Each path below is one point turned by a fixed rotation once a step. After each direction that follows a path, write how fast that rotation turns it, in degrees a step (0 if it stays still).
Each turn is a multiple of 5 degrees from 10 to 175, or 0.
Each row of a path follows its step; steps can be skipped.
Rotation 1:
step 0: [-46, -421, -173, -275, 227, -319, 277, 87, 106, -294, -425, -347, 73, -188, 139, 183, 25, 15, -320, 145, -165, 244, -193, 417, -225, 92, 64, -293, -79, -7, -500, -64, -137, 167, 109, -423, 74]
step 1: [122, -48, -593, 80, 93, 476, -104, -257, -103, -431, -15, 498, 104, -14, -1, -187, 37, -114, 72, 27, -104, -4, 255, -68, 121, -204, -142, 407, -273, -336, -124, -165, -158, 80, -295, 308, 380]
step 2: [180, -249, -66, 189, 202, 323, 53, 688, -206, 425, -193, 182, -144, -207, -258, 9, -2, 205, -259, -43, -45, 128, 362, -178, -236, 205, 146, -108, 201, 382, -180, -17, 26, -265, 175, 88, -396]
step 3: [-454, 215, 180, -206, 375, -94, 224, -295, 121, -244, -73, 40, 246, 79, 172, -218, 70, 65, -348, 72, -167, 127, -76, -121, -169, 496, -562, -129, -70, -160, -27, -342, -294, 45, 387, -20, 101]
step 4: [206, 290, -147, 225, 257, 325, -207, 453, -357, -73, 64, 142, 215, 190, -135, 55, 106, -284, 67, -175, 145, -451, -267, 286, 195, 211, 170, 168, -141, 277, 104, 69, -120, -37, -163, 53, 629]
step 5: [15, -31, 155, 221, -183, -184, 544, 5, -400, 17, 65, 133, -126, -225, -132, -340, 191, 34, -251, 133, 403, 16, 158, 30, 164, 57, -356, -387, -57, 337, 59, 249, 292, 33, 57, 365, -500]
step 6: [137, 578, 182, -708, -4, -35, -253, -138, 243, -41, 52, -188, 165, 114, -147, -154, -408, 177, 58, 483, -96, -170, 36, 33, -138, 35, -105, -73, -186, 330, 312, -344, -193, 38, 85, 31, 79]
step 7: [103, -23, -344, -4, 61, -577, -105, 270, -711, -113, 79, -14, 59, 63, 21, 68, -183, -188, 230, -132, -62, -112, -171, -38, 233, 229, 294, -372, -60, -401, 231, 273, 238, -192, -93, -195, 154]
step 8: [401, -126, -181, -3, -254, 127, 179, -255, 285, -381, -107, -268, -662, 194, -80, 62, 126, 112, 91, 393, 432, 379, 92, 281, 111, 140, -269, -143, 164, 50, 34, 233, -47, -18, -43, 325, -47]
Speeds:
[21, 7, -62, -8, -34, 163, -97, -33, -44, -79, 106, 17, 127, -10, 16, 35, -99, -39, 61, -12, -17, 52, -104, 45, -145, -192, -194, -20, 111, 25, 140, -52, -59, -43, 38, -8, 54]  140
[-10, 69, -171, 77, -80, 30, 59, -84, 80, 9, -61, 66, 89, -102, -87, -33, 91, -91, -114, 116, 38, -56, -21, 44, 39, -195, 59, -34, -10, 128, -64, 63, 41, 152, -78, 49, -6]  90
[49, -139, 90, -50, 2, 22, -35, -113, -61, 179, -105, 34, 15, 35, -32, -79, 8, -28, -51, 39, -20, -28, 128, -43, -10, -131, 41, 30, -87, 68, 150, -79, -96, -128, 20, 118, -152]  100
[-21, -84, -76, -21, 66, 58, -80, -41, 50, -33, -44, 32, -91, -40, 67, -60, -68, 59, -72, -151, -8, 203, 17, 97, -81, -120, 198, 13, 0, -98, -127, -38, 29, 30, 102, 94, 48]  35
[-25, -20, 93, -184, 5, -76, 1, -45, 89, 124, -61, -12, 66, 41, -140, -130, 102, 88, 30, 71, -73, 115, -80, 133, -5, -19, -166, -4, 49, 10, -145, -44, 54, -24, 7, -50, 68]  125
[36, -101, -214, 7, 69, 75, 13, 25, 90, 33, -138, 48, -57, 96, -24, 58, 65, -64, -19, 65, -51, 32, 83, -165, -67, 41, -70, 8, 158, -132, -65, -23, -95, -39, -84, -95, -21]  45
Rotation 2:
step 0: [218, -36, 15, -222, 203, 187, -553, 24, 193, 185, 153, 327, 161, 150, -475, 205, 318, -426, -38, 297, -403, 186, 17, 51, 79, -172, 257, -78, 224, 185, 148, 485, -453, 25, -365, 29, 66]
step 1: [110, 431, 41, 538, 91, -271, 17, 124, -112, 516, -65, -332, -89, 89, -386, -114, 317, -156, 289, 52, -137, -209, 228, -595, 214, 12, 172, -79, 343, 192, -195, -18, 154, 442, -224, 6, -22]
step 2: [421, 201, 338, -271, -148, -101, -96, -583, -16, 211, -384, 309, -417, -340, 7, -228, -153, 85, -270, -102, 14, -215, 76, -48, -3, 371, -75, -173, 137, 247, 43, -31, 222, 325, 16, -614, 46]
step 3: [-177, 18, -311, 303, 391, 412, -204, -412, 61, -72, 91, 329, 50, -16, -688, -193, 51, -134, -299, 146, 63, -473, 225, 333, -392, 22, -48, -164, 49, -87, 372, -16, 29, -181, 86, -147, 290]
step 4: [566, -120, 221, 303, 484, 68, -310, -239, -158, -121, 61, -334, 455, 305, 88, 92, 304, -174, -122, 110, 222, -179, -264, -196, 35, 23, 108, 20, 174, 21, 189, -340, -5, 281, -413, 336, 377]
step 5: [451, 632, 299, -81, -165, 60, -102, 103, -249, 203, -105, -14, 48, -251, -194, 363, 200, -49, -649, -141, -97, 128, 240, -321, 123, 74, 8, 324, -164, 143, -143, 363, -295, -65, -205, -136, 369]
step 6: [-354, 173, -84, 21, -150, 377, -144, -82, 193, 6, -131, 307, -540, 592, -421, 71, 75, 173, 161, 120, 12, -158, 390, -340, 212, 372, 74, 173, 158, -101, -32, -17, -112, 403, -96, -318, 369]
step 7: [124, -313, 565, 45, -207, 116, -331, -483, 150, 152, -96, -16, 79, 347, -216, -89, -261, -395, -75, -54, -228, -482, 28, -24, 57, 280, 75, -446, 576, 162, -120, 74, 135, -142, -41, 259, -60]
step 8: [337, 131, -150, 273, 382, -294, -451, -58, -35, 51, -135, 54, 420, 54, -398, -144, -178, -1, -368, -115, 74, -117, 114, -223, 40, -644, 262, -169, 73, 325, -138, 142, 189, -157, 133, -525, 190]
Speeds:
[-35, -44, -10, 136, -54, -162, 56, -5, 47, -137, 13, 84, 17, -29, -113, 96, 107, -44, -68, 11, -13, -57, 224, 114, 2, -172, -63, 82, -47, -3, -54, 100, 28, 67, 18, -6, -25]  145
[-36, -49, 18, 57, -82, 82, -68, -176, -55, 52, -10, 102, -80, 33, 29, -89, -18, 36, 52, -18, -80, -24, 10, -59, -150, 42, -62, 154, -140, 96, -101, -31, -61, 86, 192, 81, -34]  90
[-72, -8, 174, 61, 29, 55, 99, -49, -39, 69, 184, -75, 71, 63, 151, 2, 98, 59, -15, 60, 14, -134, 69, -51, -39, -42, 69, -31, 120, 50, -67, -27, 92, 33, -84, 112, -126]  120
[-85, 12, 91, 0, -163, -19, -177, 127, 45, 56, -42, -90, -133, 66, 77, 2, 96, -66, 61, 109, -78, 6, 49, -94, 91, 33, 34, 67, 33, -89, 35, 189, -94, 8, -6, -16, -39]  65
[1, -26, 6, -7, -39, -82, 12, 27, 102, 115, -53, 72, 51, 116, -98, -62, -25, 95, 139, 43, -154, 132, -55, 77, 15, -79, 102, -92, 49, 190, -134, 65, 83, -36, -17, -49, -53]  45
[-30, -47, 98, 71, 67, -36, -51, -70, 163, 60, -90, 17, -77, -17, 56, -2, -122, 127, 83, -101, 96, -153, 69, 83, 14, 12, 23, 9, 31, -8, 155, 87, 107, -144, 91, 41, 65]  80
[108, -1, 80, -24, -185, -116, -113, -58, -72, -25, 30, -148, 36, -121, 36, -115, -110, 68, -34, 1, 66, 97, 102, 27, -9, -6, 6, -127, -35, -27, -106, 18, 68, 61, -21, 100, 137]  125
Rotation 3:
step 0: [-302, 123, 277, 195, 514, -419, -98, 192, 546, -103, 217, 109, -152, 310, -14, 223, 191, -180, -388, -270, 58, -112, -9, -599, -128, -274, -54, 203, -220, -140, 74, -95, 3, 230, 288, 59, -38]
step 1: [-145, -148, 5, 172, 289, -142, 39, 228, 187, -179, 783, -8, -165, 217, -155, 173, 106, 462, 231, -152, -84, -201, -101, 115, 91, 22, -226, -191, -416, 264, -294, -211, -75, 53, 625, -136, -81]
step 2: [57, -228, 176, 52, 173, -501, 6, 361, -316, -50, 676, -8, -401, -108, 300, 223, -149, 208, -589, -225, 319, -102, 154, 122, 76, -7, 289, -64, -341, 126, -91, 175, 59, 3, -116, 5, -189]
step 3: [-101, -43, 112, 272, 185, -294, -426, -89, -251, -64, 128, 197, -136, -230, 318, -451, 175, 128, -11, -106, 123, 277, -149, -92, -202, -50, -16, -233, -612, 290, -109, 502, 7, -336, 436, 157, -260]
step 4: [176, 37, 117, -187, -110, 10, 313, -239, -286, 62, 6, -49, -74, 95, 291, -297, -18, 184, -483, -55, 290, -53, 116, 23, 101, -466, -140, -219, -310, -83, -173, 477, -454, 230, 595, -329, -84]
step 5: [-487, 93, 507, -183, -228, -11, 608, 56, -110, -218, -229, 137, -347, -57, 234, -448, 59, 54, -340, 136, -238, 203, 78, -179, 36, 182, 52, -204, -478, 140, -29, -75, -55, -257, 136, -264, 51]
step 6: [-34, -450, 573, 9, -20, 204, 535, -319, 208, 91, -51, 103, 81, 481, 186, -482, -67, 139, -97, -14, 249, 213, 121, 205, -54, -46, -161, -135, -100, 421, 247, 90, 365, 204, 47, 64, -277]
step 7: [163, 319, 426, -84, 422, -51, 398, 356, 294, -182, 65, 51, -44, 265, -76, -321, -129, -314, -235, 467, 308, 252, -247, 21, -148, -203, 112, 0, -23, -83, 491, 58, 286, -114, 283, -181, -23]
step 8: [12, 359, 45, 16, 223, 593, 335, 281, 415, -151, 351, 415, -80, -149, 44, -173, -458, 226, 168, -170, 28, 249, -187, 254, 22, -337, -294, -190, 33, 307, -109, -56, 257, -141, 48, -279, -155]
Speeds:
[56, 79, 159, 30, 93, -28, 44, -76, -51, 6, -9, 59, -133, 30, -41, 113, 55, 11, 29, 1, 77, 145, 119, -5, -54, 139, -71, 67, 146, -7, -184, 77, 39, -45, 83, -91, -51]  0
[196, -71, -15, 29, 129, -93, -71, -9, 86, -113, -42, 3, 103, -2, 10, -156, 148, -104, -69, -99, -60, 64, -91, 45, -66, 37, -79, 78, 25, -76, 65, 138, -12, 25, -41, -21, -56]  100
[-14, 31, -39, -6, -50, 113, -11, -84, 138, -31, 60, 22, 102, -19, 24, -24, 19, 180, 195, 42, -111, 61, 15, 59, -152, 92, -29, -39, -185, -60, -109, 54, 76, 1, 6, 48, -59]  155
[-21, 73, 51, 47, 116, 6, -56, -123, -128, 59, -17, 22, 129, -94, 17, 42, 46, -69, 83, 101, 238, -17, -59, -69, -52, -126, 17, 27, -86, -65, 92, 5, 136, -1, -27, 36, -108]  95
[-96, -21, -65, -92, -136, -62, -21, -187, 24, 115, -31, 129, -63, -87, 135, -48, 104, -142, 3, 5, -45, 7, -59, 103, 47, -34, 144, 8, 25, -59, -94, 57, 1, 60, 71, -108, 11]  55
[81, 6, -37, -84, 5, 41, -79, -122, -150, -33, -238, -42, -25, -40, 55, 107, -39, 72, -23, -49, -139, 81, 134, -45, 28, -50, -12, 11, -141, 52, 121, 58, -77, -40, 27, -82, -27]  55
Rotation 4:
step 0: [-152, -276, -68, -111, 232, 87, 10, 457, -485, 380, 135, -304, -201, -13, 552, 215, -201, 57, -104, 196, 292, 104, -102, 181, -328, 88, 156, -141, -270, -14, 107, -211, -42, -326, 48, 112, 98]
step 1: [24, 1, -84, -75, -15, 168, 18, -169, -455, 73, -79, -253, 147, -155, 0, 179, -256, 10, -184, 209, 56, 433, -90, -65, -122, 416, 386, -5, -156, -234, -138, -177, 148, 603, 518, -189, 66]
step 2: [-296, -275, -77, -12, 330, 77, 211, -210, -144, -372, -76, 41, 364, -253, 433, -194, 155, 147, -206, -323, 65, 257, 190, -407, -391, 85, -83, 172, 37, 34, -54, -154, 139, 10, 362, 68, 372]
step 3: [-517, -129, -157, 49, -216, 46, -126, -70, -119, 91, -18, 61, 151, -55, 232, -352, 149, -136, -657, 55, 291, 266, 42, 166, -179, 79, 449, 203, 69, -276, -84, 158, -13, -128, -461, 13, 263]
step 4: [-80, 165, -624, -26, 114, 84, -183, -403, -135, -200, -146, 149, 52, 100, -70, -325, 47, -237, -28, -82, -153, 133, 299, 155, -112, -7, 299, 185, -404, 90, 196, -9, 273, 430, -272, -413, -133]
step 5: [-120, -518, -546, 150, 158, 72, -98, 402, -313, -123, 1, -86, 95, 330, -179, -266, 284, 51, 190, -370, 44, -65, 94, 266, -365, 4, -39, 87, -152, 242, 112, -199, 56, -400, -71, -100, 50]
step 6: [-32, 30, 20, -69, -181, 12, -47, 247, -429, 110, -116, -235, 221, 307, -281, -120, -185, 111, -333, 57, 198, -124, -467, 576, 11, -191, 334, -62, -452, 11, 133, -214, -71, 71, 70, -222, 307]
step 7: [73, 8, -288, -123, 149, -220, 263, -47, -433, -161, 137, -217, 240, 165, 292, -13, -327, -3, 190, -107, 325, -287, -181, -142, -257, -288, -56, -205, -93, 153, 103, -157, 327, 622, 253, -121, 54]
step 8: [-265, -407, 44, -86, 61, 165, 121, 226, -224, 31, 143, -224, 223, 294, -90, -127, -6, 8, -184, -126, 613, 282, -442, -573, -263, 4, -95, 107, 185, -290, 39, 85, 233, -103, 114, -21, -68]
Speeds:
[27, -158, -76, -30, -3, -91, -72, -47, 5, -98, 86, 60, 57, 19, -129, -163, -117, 67, 114, 123, 21, 50, -76, 85, -1, -170, -97, -7, 44, -8, 17, 6, -111, 50, -90, -72, 74]  35
[24, -42, -7, 133, -8, 132, -20, 36, 29, -36, -17, -175, -61, 26, 27, 48, 5, -71, 25, 41, 121, 20, -94, 14, 41, -18, -24, -80, -110, 276, 7, 12, -174, 96, 33, 50, 2]  55
[-4, -93, 55, 20, -6, -18, -47, -114, -17, -4, -147, -55, -36, -30, -11, -40, -58, -138, 87, -127, 102, -62, 224, 25, 99, -82, -61, -14, 34, -81, -19, -149, 14, 132, 96, -35, -73]  130
[-88, 83, 27, -174, -59, -135, -35, -17, 71, -55, -84, 28, 138, -6, 70, -46, -54, 77, -1, -72, 83, -120, -33, 22, 33, -14, 136, 41, 55, 177, -185, -24, -81, -30, 53, 54, 26]  90
[53, -63, 113, 68, 89, 1, -96, 42, 32, -74, 89, 48, 135, 38, -103, 4, 166, 85, -36, -12, 20, 139, -4, -18, 120, 45, -1, 41, 59, 115, 0, -225, 122, -22, 42, 19, -48]  110
